[153 135 128 117 126 115 120] --> 115
[102 129 138 106 114 132 117] --> 132
[129 146 107 121 145] --> 121
[119 138 123 125 107] --> 125
[141 100 139 123 121 137] --> 121
[154 148  99 128 112 146 107] --> 146
[118 123 129 158 140 111] --> 140
[109 134 133 123 104 120 117] --> 120
[132 140 126 157] --> 126
---
126,140,111,131,135,130,119
129,127,125,136,150,157,112
128,128,154,117,126,132,125
result: 154

124,130,131,106,135,124,149
129,128,126,133,129,127,128
129,130,122,129,137,124,143
result: 122

130,124,123,116,134,141,128
118,125,109,113,139,132,157
142,154,119,105,106,151,123
result: 119

125,119,113,124,137,135,130
133,141,149,134,116,118,126
135,130,128,119,115,128,114
result: 128

103,116,142,141,147,151,132
107,108,141,133,137,138,140
113,119,120,149,146,134,145
result: 120

125,150,120,118,108,153,128
125,143,151,133,148,129,124
129,134,131,129,126,133,136
result: 131
---
[[125 138 148 129 151 119]
 [103 126 127 134 130 142]
 [105 138 122 138 143 137]] | 151, 148

[125 102 127 122] | 127, 125

[143 156 103 138 109] | 156, 143

[[114 123 134 130 133 127]
 [113 124 155 130 133 128]
 [127 122 104 131 133 122]] | 155, 134

[[106 109 109 103 152 113 127]
 [129 106 142 131 127 135 115]
 [133 116 105 151 124 133 148]] | 152, 151

[[137 124 131 105]
 [146 133 124 108]] | 146, 137

[[128 134 119 120 122 137 148]
 [147 132 117 151 124 139 137]] | 151, 148
---
[117 129 115 121 145 154] >> 129

[[117 124 152 138]
 [115 127 151 139]] >> 138

[[124 126 138 133 100]
 [117 133 132 134 106]
 [114 144 115 130 112]] >> 114

[107 109 136 118 117  98 121] >> 136

[142 122 140 151 127 122] >> 122

[[128 127 118 153]
 [146 134 136 114]
 [127 134 123 137]] >> 114

[[121 140 112 143 130 132]
 [133 141 112 151 141 136]] >> 141

[128 127 100 122 153 141  99] >> 100
---
[115 108 158 145 142 117 122] 158
[117 126 116 103 138 127] 116
[118 122 138 135 123 104 111] 138
[120 114 154 129 104 102] 154
[108 151 117 130 126 119] 117
[134 118 133  99 147] 133
---
[[126 151 156 149 132]
 [134 138 103 130 132]
 [131 135 138 146 117]] >> 117

[[114 119 135 119 125 105 112]
 [120 122 107 119 157 138 125]
 [117 119 130 121 126 122 137]] >> 137

[[138 135 146 151 111 132 142]
 [145 146 150 144 118 129 136]
 [126 118 106 126 147 145 145]] >> 145

[[125 157 108 150]
 [133 139 136 144]
 [125 155 105 148]] >> 148

[[121 128 101 123 151]
 [126 107 125 127 141]
 [111 105 128 104 135]] >> 135

[[121 119 140 121 130 129]
 [123 117 148 125 134 128]
 [123 116 155 128 137 128]] >> 128

[[130 117 121 125]
 [131  99 118 114]
 [125 122 123 124]] >> 124

[[133 136 125 143]
 [132 154 124 151]
 [132 153 124 150]] >> 150

[[129 120 135 125 133 128 119]
 [124 130 107 139 149 132 120]
 [132 126 137 124 120 129 134]] >> 134

[[125 135 131 119]
 [135 150 133 126]
 [154 155 121 129]] >> 129
---
140	125	137	103	134	126
154	143	140	134	157	147
>> 134

151	132	146	115	154 >> 146

108	128	103	113	122	149	122 >> 122

128	121	122	106	132	121	125
128	123	125	123	129	121	124
156	110	123	114	121	136	115
>> 121

123	106	112	140 >> 106

128	120	123	125	134	136
132	118	120	124	130	137
113	121	130	126	152	135
>> 126
---
[[127 139 127 140 148 134 127]
 [124 140 129 130 158 143 124]] out 148

[137 119 154 127 117] out 117

[102 122 125 125 134 128 125] out 134

[130 152 144 136 120] out 120

[[128 136 151 155 118]
 [127 137 149 136 118]] out 118

[135 145 154 134 152 126 145] out 152

[[143 109 131 138]
 [ 99 128 132 129]
 [138 139 125 131]] out 99
---
[141 138 142 123 103] -> 142, 142

[148 114 136 106 141] -> 136, 148

[154 107 110 146 103] -> 110, 154

[[153 126 116 125 123 129 133]
 [128 128 128 128 127 130 128]
 [128 128 128 127 128 129 129]] -> 128, 153

[135 124 105 119 123] -> 105, 135

[133 113 105 141 109] -> 105, 141
---
[[152 115 147 148 130 130 151 148 149 151 107 111 148 107]
 [105 106 103 105 136 138 139 143 113 110 152 112 111 123]
 [138 147 150 136 133 106 116 108 140 139 111 150 120 144]
 [144 146 135 149 102 149 107 110 125 131 105 139 152 136]
 [107 149 127 108 132 121 107 109 108 106 144 152 107 148]
 [106 126 104 106 118 142 121 131 109  99 147 133 117 147]
 [132 136 121 143 101 149 110 115 115 122 104 133 147 137]
 [133 151 149 140 134 111 112 103 136 140 112 149 119 147]
 [146 109 124 150 121 133 153 149 143 149 109 106 150 103]
 [101 134 125 104 149 114 121 116 106 108 148 140 105 133]
 [127 134 152 122 153 106 134 121 151 135 132 130 110 128]] Out: 147

[[135 147 154 130 126 132 127 134 102 107 104 156]
 [106 103 103 103 124 146 154 127 102 145 153 103]
 [147 124 150 147 104 118 101 104 155 139 118 149]
 [119 155 154 112 151 100 102 142 157 106 101 155]
 [144 104 101 143 117 137 121 105 152 150 149 103]
 [112 105 101 115 127 124 146 120 136 147 154  99]
 [102 154 142 100 152  99 122 153 139 107 116 138]] Out: 154

[[127 139 139 131 122 149 115 136 118 152]
 [143 155 151 146 109 155 129 156 118 146]
 [108 120 112 117 134 117 117 109 139 138]
 [116 118 110 120 129 106 129 110 142 121]
 [142 147 140 145 110 137 138 148 129 132]
 [123 137 135 128 124 144 115 132 120 150]
 [143 131 142 134 130 140 136 142 118 122]] Out: 139

[[138 127 137 122 116 123 143 139]
 [126 133 127 137 136 141 121 126]
 [143 118 144 136 118 135 141 143]
 [126 132 130 133 123 141 123 127]
 [130 132 131 125 124 128 133 131]
 [149 111 150 147 118 144 141 148]
 [120 139 124 117 118 129 125 124]
 [114 148 116 111 127 122 122 117]
 [131 134 128 130 145 125 132 130]
 [123 144 120 114 141 114 132 124]] Out: 137

[[121 111 153 110 111 126 152 138 113]
 [121 128 133 129 130 140 134 125 128]
 [153 156 110 157 154 122 110 137 155]
 [124 133 132 132 131 138 131 124 135]
 [123 144 118 145 146 151 119 112 144]
 [139 122 141 124 123 116 141 148 121]
 [132 116 147 117 117 120 147 146 115]
 [121 130 132 131 132 142 133 122 132]
 [114 107 156 106 107 130 155 135 110]
 [135 143 122 143 142 134 122 127 143]
 [127 152 114 150 149 149 113 110 155]
 [123 120 142 121 122 132 142 134 120]] Out: 153

[[149 144 129 137 117 117 111]
 [120 124 124 137 129 142 141]
 [115 127 132 136 131 150 148]
 [140 145 140 133 123 127 122]
 [152 155 149 129 122 117 110]
 [126 142 151 127 131 142 137]
 [144 139 139 123 132 118 117]
 [131 129 147 112 148 128 131]
 [147 139 124 138 120 117 113]] Out: 129
---
[131 140 152 150 147] >> 147

[142 129 151 137 129 130 128] >> 137

[137 140 101 104 112 136 130] >> 136

[[116 138 138 120 115 146]
 [115 152 153 118 119 155]] >> 152

[118 138 122 147 150 153 134] >> 147

[[152 120 108 136 107]
 [142 131 137 106 129]
 [133 150 133 108 129]] >> 142
